In the rows, zero is written as 128.
These are runs of 8 systems, one row a step. Runs of the same system follow the same rule from any start.
seq 1, Q (9 x 20):
[[121 171 129 117 157 175 161 118 181  99  95 166 130 119 129 164 118 144
   63 146]
 [182 113 152  79 137 131 172 122 121 161 147 158 136 109 113 142 125  73
   86 164]
 [162 175 107  75 127 148 131  97 145 179 122 135 125 110 100 102 169 120
  129  73]
 [136 165 155 126 111  65 112  97 202 164 101 103 158 139 123 143 151  95
  136 133]
 [110  86 122  96 143  78 152 109 133 159 140  99 134 145 128  99 138 107
  219 145]
 [ 97 124  81 182 101 122 140 115 132 113  84 113 107 177 119  86 147 114
  168  96]
 [ 79  85 183 191 138 123 136 153 124 134 125  83 115 186 137 137 123 142
  113 139]
 [ 56  90  93 123 173 181 148 175 121 103 137 147 100 131 119 143 135 139
  136 139]
 [137 105 101 169  92 159 122 176 120 115 132 157 100 117 101 150 131  82
   58 123]]
seq 2, V:
[[ 57 123  90 143 176 177 145 110 134  73 153 155 154 142 135 127 127 119
  140 150]
 [143 103  86 167 113 191 136 102  92 107 149 153 116 126 132 129 117  74
   80  93]
 [134 129 145 142 130 178 110 101 151 147 125  95  97 113 162 168 104 155
   75  57]
 [122 121 118  91 140 119 130 127 213 121 104 130 115  81 151 200 100 120
  117 141]
 [203 108 108  80  97  94 164 131 126 144  99 147  98  88 124 129 107  95
  137 143]
 [179 173 172 108 110  84 138 119 125 164  76 107 117 143 122  95 140 170
  134 119]
 [ 93 149 178 111 168  83 154 131 152 139 108 125 162 166 121 118 152 137
  158 191]
 [106 115  97 116 148 131 157 133  81 133 140 163 142 160 100  83 170  72
  170 152]
 [110 142 127 185 116 152  97 116  86 148 138 116 133 175 116  92 172 100
  116  72]]
seq 3, L:
[[154 112 129 135 108 118 135 139  83 104 175 115 148 120  93  60 110 190
  149 141]
 [117 171 133 159 134 138 129  90 142  71 151 127 186 141 118  88 114 191
  123 145]
 [124 105 135 142 152 158 166  80 122  95 191 141 186 138 124 112 104 108
  107 167]
 [130 123  74 132 142 206 156  66 117 102 153 147 129 121 139 113 112 114
  112  85]
 [143 134 135 148 129 173 133  63 171 134 127 117 130 124 162 170 103 103
   65  86]
 [141  93 132  71 159 156 167 102 165 171 127 117  96 102 152 174 104 109
  116 108]
 [169 139 101  96 107 119 165 117 173 155  54 134  75 111 130 142 126 113
  125 103]
 [171 128 189 116 112  89 151 139 131 193  82  97  99 153 122 125 140 128
  110 124]
 [104 152 151  85 158 103 158 154 137 168  86 123 114 157 101 103 173 154
  167 145]]
seq 4, U:
[[155 126 153  65 124  69 118 158 147 170 139 103 133  95 102 118 140 159
  169 143]
 [132 156 102 121 103  54 117 135 147 105 111 138 162 124  99  88 147 127
  194 167]
 [144 111 159 160 114  79 135 124  64 124 150 126 163 168 120  74 135 109
  156 169]
 [ 81 132 130 180 145 145 110  99  91  94 165 108 164 168 133  79 132 166
  156 113]
 [ 82 119 125 206 136 164 106 114 108  87 143 141 147 160 153 149 124  89
   89 128]
 [115  78 126 138 153 201 123 121  98 125 179 123 109 109 157 159  99 121
   85  90]
 [133 139  92 129 112 171  97 124 175 116 116 126  97  78 147 176 106 142
   85  70]
 [176 118 153  87 118 112 135 141 174 146 112 130 109  78 143 190  95 120
   86 144]
 [172 139 110  51 128 110 162 124 160 130 108 135 117  78 116 117 107 173
  157 141]]
seq 5, X:
[[170  93 118 125  71  56  95 154 146 146 141 108 125  90 111 136 122  93
  153 135]
 [135 110 143 132 108  63 116 142 114 130 139  82 133 131 120  82 119 183
  198 136]
 [ 92 137 144 182 124  79 123 124 146  77 130 117 177 163 124 105 121 149
  153 183]
 [103  93 146 166 156 152 166 124  74  99 164 141 158 174 122  93 123 119
  122 173]
 [107 160 122 157 159 209 140  89 101  99 149 147 148 150 129 101 134 158
   88  99]
 [124 130 138 124 158 191 128  95 156 130 159 142 140 110 146 178 117  97
   55 109]
 [150 101  85  69 143 172 141 103 140 146 142 138  95  74 143 154 108 112
  129  85]
 [186 140 100 111  79 101 117 103 182 139  92 116 101  82 139 148 105 124
  124  88]
 [162  98 165  98 110  58 152 139 164 161  96  90 106 118 135 141 105 139
  157 154]]
seq 6, E, 9 rows:
[[129 158 122 107 131  66  96 106 124 106 143 132 183 114 133  96 136 143
  202 160]
 [136 128 151 170 123  89 105  87  82  87 156 124 181 149 161 102 106 124
  154 159]
 [ 90 131 148 168 163 158 113  85  91  84 152 112 155 154 175 113 100 180
  139 119]
 [ 94 135 102 176 147 184 122  95 127  64 120 148 128 130 175 155  95 134
   96 115]
 [142 109 123 129 144 199 134 122  95 115 123 146  88 105 171 170  91 129
   71  93]
 [148 160 114  90 134 170 111 131 154 145  94 136  84  81 144 171 125 148
   86  74]
 [175 145 141  75 121  99 124 141 159 159  78 146  97  88 147 184 127  97
  106 134]
 [174 151 148  60 130  74 129 140 108 174  78 134 105 113 136 123 147 127
  170 133]
 [140 182 156 127 112  52 100 131 120 144  79 131 148 153 124 108 168 117
  164 148]]
seq 7, Z:
[[ 88 158 136 119 165 129 183 142 165 110  67 148 124 163 116 124 145 151
  132 175]
 [132 109 132 132 141 141 189 138  80 141 118 165 125 175 100  98 155  69
  114 168]
 [126 158 138 123 139 168 128 119 100 185 135 124 123 160  94  92 186 119
  107  72]
 [ 89 139 128 141 129 115  83 131 175 165 154 116 159 139 106 153 180  67
  124 109]
 [119  66  93 116 118 105  92 133 112 156 169 104 115 106 141 139 133  73
  187  99]
 [140 121  98 158  75  99  78 139 139 122 108  91  91 106 138 125 114 153
  152  74]
 [108  95 170 168 116  90 102 170 144 101 126  89 119 125 151 161  88 177
  122 158]
 [101 105 107 118 149 142 150 174 100  70 125 149 110 113 129 115 101 192
  152 166]
 [162 157 122 161 104 154 149 148  94  80 120 172 135 131  94  95 120 154
   68 154]]
seq 8, V, 9 rows:
[[ 83 109 159 116 178  98 133 128  99 111 149 130 165 150 154 122 126 129
  183 192]
 [112 135  72 150 132 151 127 118  59  87 122 170 130 146 134  86 147  99
  165 122]
 [113 129 162 205 123 162 100 116  80 117 128 119 127 169 160 132 126 123
   76  97]
 [ 64 104 127 121 179 182 111 146 140 114 136 125 100 114 168 186 113 148
  117 110]
 [146 126  68 121 104 140 108 155 140  99 106 176 100  75 133 175 119  79
  103 127]
 [203 120 169 115  95 114 106 144 100 158 119 113  95  95 144 148 103 142
   85 102]
 [128 174 161  75 153  90 110 141 166 135  94 118 130  99 146 151 124 193
  150 145]
 [154 140 131  97 131  71 146 140 113 107 116 176 164 117 121 120 134  91
  155 211]
 [163 144 154 120 135 125 130 110  32 147 129 136 135 158 130  67 149 133
  151 118]]
seq 9, Q, 9 rows:
[[138  74  78 128 123 162 172  69 132 140 144 117 107 131 136 113 108  83
  148  88]
 [131 117 138 159 112 151 150  98 178 154  88  79  83 148 139 145 109 143
   96  70]
 [104  95 152  94 158 120 180 150 188 145  96 106  94 127 132 167 108 150
  129 158]
 [143 108  85 100 115 129 191 168 135 135  85 160  85 128  84 111 141 103
  130 150]
 [148 148 157 144  99 120 137 173 125 171 110 118 109 156  66  97 171 136
   82 116]
 [ 79 157 152 105 157 112 112 168 169 150 150 120 163 137  80 124 180 148
  138 154]
 [104 113  80 140 111 102 117 140 143 116 168 148 169 127  80 108 161  62
  158 160]
 [125  97 117 178  92 133  97 115 112 142 192  85 144 141  98  87 141 121
  133  78]
 [ 70 116 122 165 135 143 100 109 190 103 165  78 147 125 136 140 108 180
  136 101]]
seq 10, E:
[[180 148 193 123 137 152 156 131  95 148 126 149 134 134 122 133 124 130
   45 148]
 [104 183 130  61 186 160 140 108 156 152 115 152 143 122 121 131 165 141
  135 122]
 [151 144 101 115 122 107 125  91 128 142 112 168 146 126 141 146 151  18
  133 139]
 [141 107 164 115 140 114 106 102  78 195 145  89 117 148 157 116 145 106
  163  81]
 [ 74 142 115 160 122  91  89 113 186 128  91  89 125 150 150 143 144 126
  175  99]
 [110  58 135 171 117 100 144 157  96 107 100 120  90 155 160 149  97  97
  146 159]
 [107 123 112 156 118 157 121 177  86 113 113 117  83 141 108  88 137 198
  134  94]
 [107 148 135 169 108 133 106 188 166  99 124 147 133 122  94 156 137 136
   59 155]
 [124  95 131  73 165 154 150 179 100 129 167 161 123  96 108 141 128 135
  119 167]]
seq 11, X (9 x 20):
[[ 97 151 116 101 162 128 184  88 180 115 119 126 160 150 105  88 136 161
  169 154]
 [136 127 114 160 114 132 179  89 152 131 126 148 157 170  96 106 146  50
  101 150]
 [124 112 149 121 150 175 172  92 117 188 141  98 112 170 112  97 150 129
  118  78]
 [ 75 153  98 133 140 158 128  98 221 142 110 113 127 136 122 153 151 116
  119  86]
 [122  58  96 131 107 132 155 149 158 164 138 115  89 125 106 154 132  56
  117 115]
 [131 112  94 134  92 137 133 147 150 151 114  88  79 125  92  95 134 174
  145  65]
 [107 124 146 158  97  90 118 170 213 130 122  91 131 128  91 148 130 150
  106 145]
 [103  76 113 113 129 114 162 182 128 128 167 123 127 130  73  93 138 138
  160 170]
 [131 162 102 167  91 133 123 130 134 102 156 128 162 139  62  61 153 158
  117 118]]
seq 12, L, 9 rows:
[[125 136 199 166 132 112 130 103 136 162  84  86 114 180 167 146 124 130
  102 113]
 [ 78 103 140  81 189 134 170 158 131 151 102 139 103 147 135 149 145 122
  157 163]
 [133 144  83 154  94 124 134 168 117 119  69 171  93 144  99 121 163  75
  112 131]
 [126 127 182 153 122 131  80 173  86 175 149 101 117 146 117 127 161 135
   91  95]
 [ 67 150 113  92 161 117  88 171 174 124 140 126 143 103 109 146 160 158
  164 138]
 [145 101  88 153  72  75 106 156 142 105 150 139 146 106  93 120 128  76
  143 161]
 [137  98 134 155 106 127  91 129  78 123 172  83 122 123 131  85 110 185
  155  82]
 [ 85 151 138 151 148 117 116 109 181  72 127 111 164 127 151 140  96 194
  140 157]
 [144  71 120 135 130 131 177 126 104  86 160 157 144 122 131 125  86  97
  121 191]]
seq 13, J (9 x 20):
[[187 191 104 126  98 148 137 109 121  98 111 171 142 106 102  95 130 146
   87 122]
 [158 150 203 107 160 148 147  90 125 165 159 123 165 139 130 133 130 132
   72 137]
 [ 98 164  97  64 182 149 138  86 166 125 131 152 153 107 138 135 144 126
  165 128]
 [152 137 105 147 105 112 117  53 144 141 124 130 153 138 148 128 136  42
  136 100]
 [114  99 163 121 154 122 135  84 125 170 119  68 107 157 172 126 115 147
  175  88]
 [ 76 132  94 153 127 109 145 125 193 101  56 122 102 152 142 147 125 126
  159 135]
 [146  64 127 158 104 116 177 144  89 142 101 130  86 164 125 122 119  67
  124 144]
 [124 135 126 121 126 151 144 178 103 150  90 116  73 142  96  94 151 189
  127  95]
 [107 147 139 151 115 129 133 182 178 136 118 142 131 139  73 144 164 109
   66 155]]
seq 14, J:
[[159 152  79 123  77  92 145 143 176 133  73 150 111 120  84 116 152  90
  130 133]
 [161 103 186 119 112  91 154 143 108 194 144  94 130 158  92  93 150 119
  125 137]
 [ 74 160 114 106 151 117 133 155 166 126 127 121 147 141  79  90 171 176
  171 142]
 [111 112 107 178 105 116 128 122 132 113 170 140 173 156  88 101 154  59
  122 154]
 [102  87 124 137 146 167 123 119  78 136 194  93 130 140 122  82 128 163
  156  86]
 [ 76 140  95 185 119 164 102 122 186  79 138 110 135 126 122 140 117 164
   99  99]
 [133  47 123 143 127 158 159 125 127 111 174 125 118 112 143 158  77  96
   97 144]
 [163 124  84 102 114 161 142 124 127 104 119 126  87  78 128 113  90 192
  131  87]
 [176 152 164 145  99 119 150 113 183 125 105 122 138 117 119 150 101 142
   50 145]]
seq 15, Z, 9 rows:
[[ 54 101 109 113 183 171 102 154 123 112 178 123 133 113 135 145 132 158
  154 118]
 [146 121  51 156  84 144 110 143 125  81 135 168 118  91 112 133 120  87
  106 121]
 [183 111 182 129 112 139 107 125 103 148 163 100 123  95 146 143  91 164
   74 102]
 [103 165 117  78 158 126 112 131 197 105 129 130 145  81 130 155 122 188
  142 142]
 [175 106 108 120 105  88 165 115 127  91 124 167 149 108 129 124  94  84
  139 195]
 [182 147 164 108 134 138 160  80  88 145 116 112 124 138 139  79 112 183
  130 103]
 [ 86 187 149 140 155 120 142  93 201 117  96 129 169 161 126 134 147 138
  116 150]
 [109  74 118 120 164 138 177  99 100 133 147 146 137 157 143 125 127  52
  154 161]
 [142 147  92 133 117 171 139  93 113 157  93 125  85 145 127  99 152 117
  127  47]]
seq 16, U (9 x 20):
[[118 118 140 134 142 145 192 130 155 123 157 149 164 156  75 107 138 108
   88 185]
 [132 129  92 127 126 187 169 101 129 142 167 136 143 141  68  73 156 118
  109  96]
 [124 146 136 162 108 141 125  93 184 168 140 101 149 154  96 124 161  89
   83  85]
 [100  78 123 116 146 135 156  95 198 162 175  96 146 129 117 148 125  83
  135 125]
 [134  79  60 139  91 134 164 103 178 132 124 111 100 123 104 115 114  91
  149  96]
 [154  87 152 164  84 106 166 131 169 159 110  76  95 152 102 119 109 138
  103 114]
 [ 90 100 131 132 135 127 181 151 200 118 131  98 128 142  84 113 117 180
  130 158]
 [126 113  91 148 103 141 182 165 146 109 126 158 124 145  59  94 143 109
  100 163]
 [144 124 149 138 113 154 150 147 121 166 171 112 139 149  56  79 159 145
   81 109]]

Name the system that made each run.
seq 17, 2 rows:
[[102 141  59  91 158 174 128 122  96 109 123 160 106 108 130 106 148 137
  173  93]
 [143 147 137 186  88 137  92 105 148 146 120 114 129 142 130 148 138  84
   66  81]]
 : J
seq 18:
[[139 102 124 177 104 101 106  82  92  86 158 101 155 136 162  97  87 140
  167 123]
 [106 120 136 167 149 160 131  82 104  79 130 107 128 145 180 117  80 188
  138 111]]
 : Q
seq 19, 2 rows:
[[139 151 141 208  76 105  94 134 145  86 111 114 137 139 132 130 108 151
   84 129]
 [112  82 176 104 172 145 137 150  97 127 191 113 141 116 136 133 101 176
  125 159]]
 : L
seq 20 (2 x 20):
[[135 126 167 146 127 150  67 125  94 141 194  94 147 115 135 124 125 167
   99  81]
 [ 86 140 108 116 150 128  79 113 174  84 163 124 164  81 157 163 105 160
  152 130]]
 : V
seq 21 (2 x 20):
[[170 163 136 122  94 118  78 151 109 146  86 116  83 102 143 134 132 165
  114  72]
 [119 144 191 116 140  72 100 167 160 126 109 119 140 116 147 172 118 161
  122 181]]
 : V
seq 22 (2 x 20):
[[142 188 132  88 147 159 134 124 116 162 139 152 149 131  80  91 183 134
  107 108]
 [119 176 135 111 140 115 101  95 157 172 138 136 173 141 111 129 188  67
  132 114]]
 : U
seq 23 (2 x 20):
[[132  95 112 114 118 144 174 183 156  99 111 138  88 101  99 140  96 174
   99 160]
 [170 138 130 115 104 145 165 176 128 121 123 155 114 111  66 103 127 165
   73 152]]
 : Q
seq 24, 2 rows:
[[101 170 184 136 151 140 112 177 121 153  87 127 106 155 127 148 162 163
   84 124]
 [ 95 134 128  90 163 112 112 182 127 128 133 172 141 112 117 163 161  84
  137 183]]
 : Q
seq 25, 2 rows:
[[144 122 116  71 131 113 126 127 177 186 107 125  95  97 135 176 145  72
  131 104]
 [154 108 111  73 113  74 137 132 164 176  97 101  94 104 126 133 131 115
  187 115]]
 : U
seq 26:
[[143  88 136  90 150 149 196  73 180 158 136 101 120 122 137 139  94 122
  128 122]
 [148 126  97 106 120 145 201  92 190 149  74 124  92 136 114 122 121 118
  121 109]]
 : Q
seq 27:
[[158  97 157 101 130 130 122 166  69 166 194 133 140 113  93 110 145 113
  112 138]
 [114 191 114 114 131 129  64 114 133 132 153 121 162 108 115 103 165 168
  155  82]]
 : V
seq 28:
[[145 139 127 174  80 111  99 143 154 122  66 104  83 125 146 154 112 142
  101  90]
 [127 110 178 115 144 113 154 188 125 135  78 122  79 131 142 161 108 169
  106 163]]
 : E
seq 29, 2 rows:
[[145 148 152 133 126 140 136 131 119  99 180 125 172 117  89  82 115 208
  102 148]
 [125 159 131 121 151 152 151  88 167  84 168 152 192 114 115 122 111 149
   99 173]]
 : E
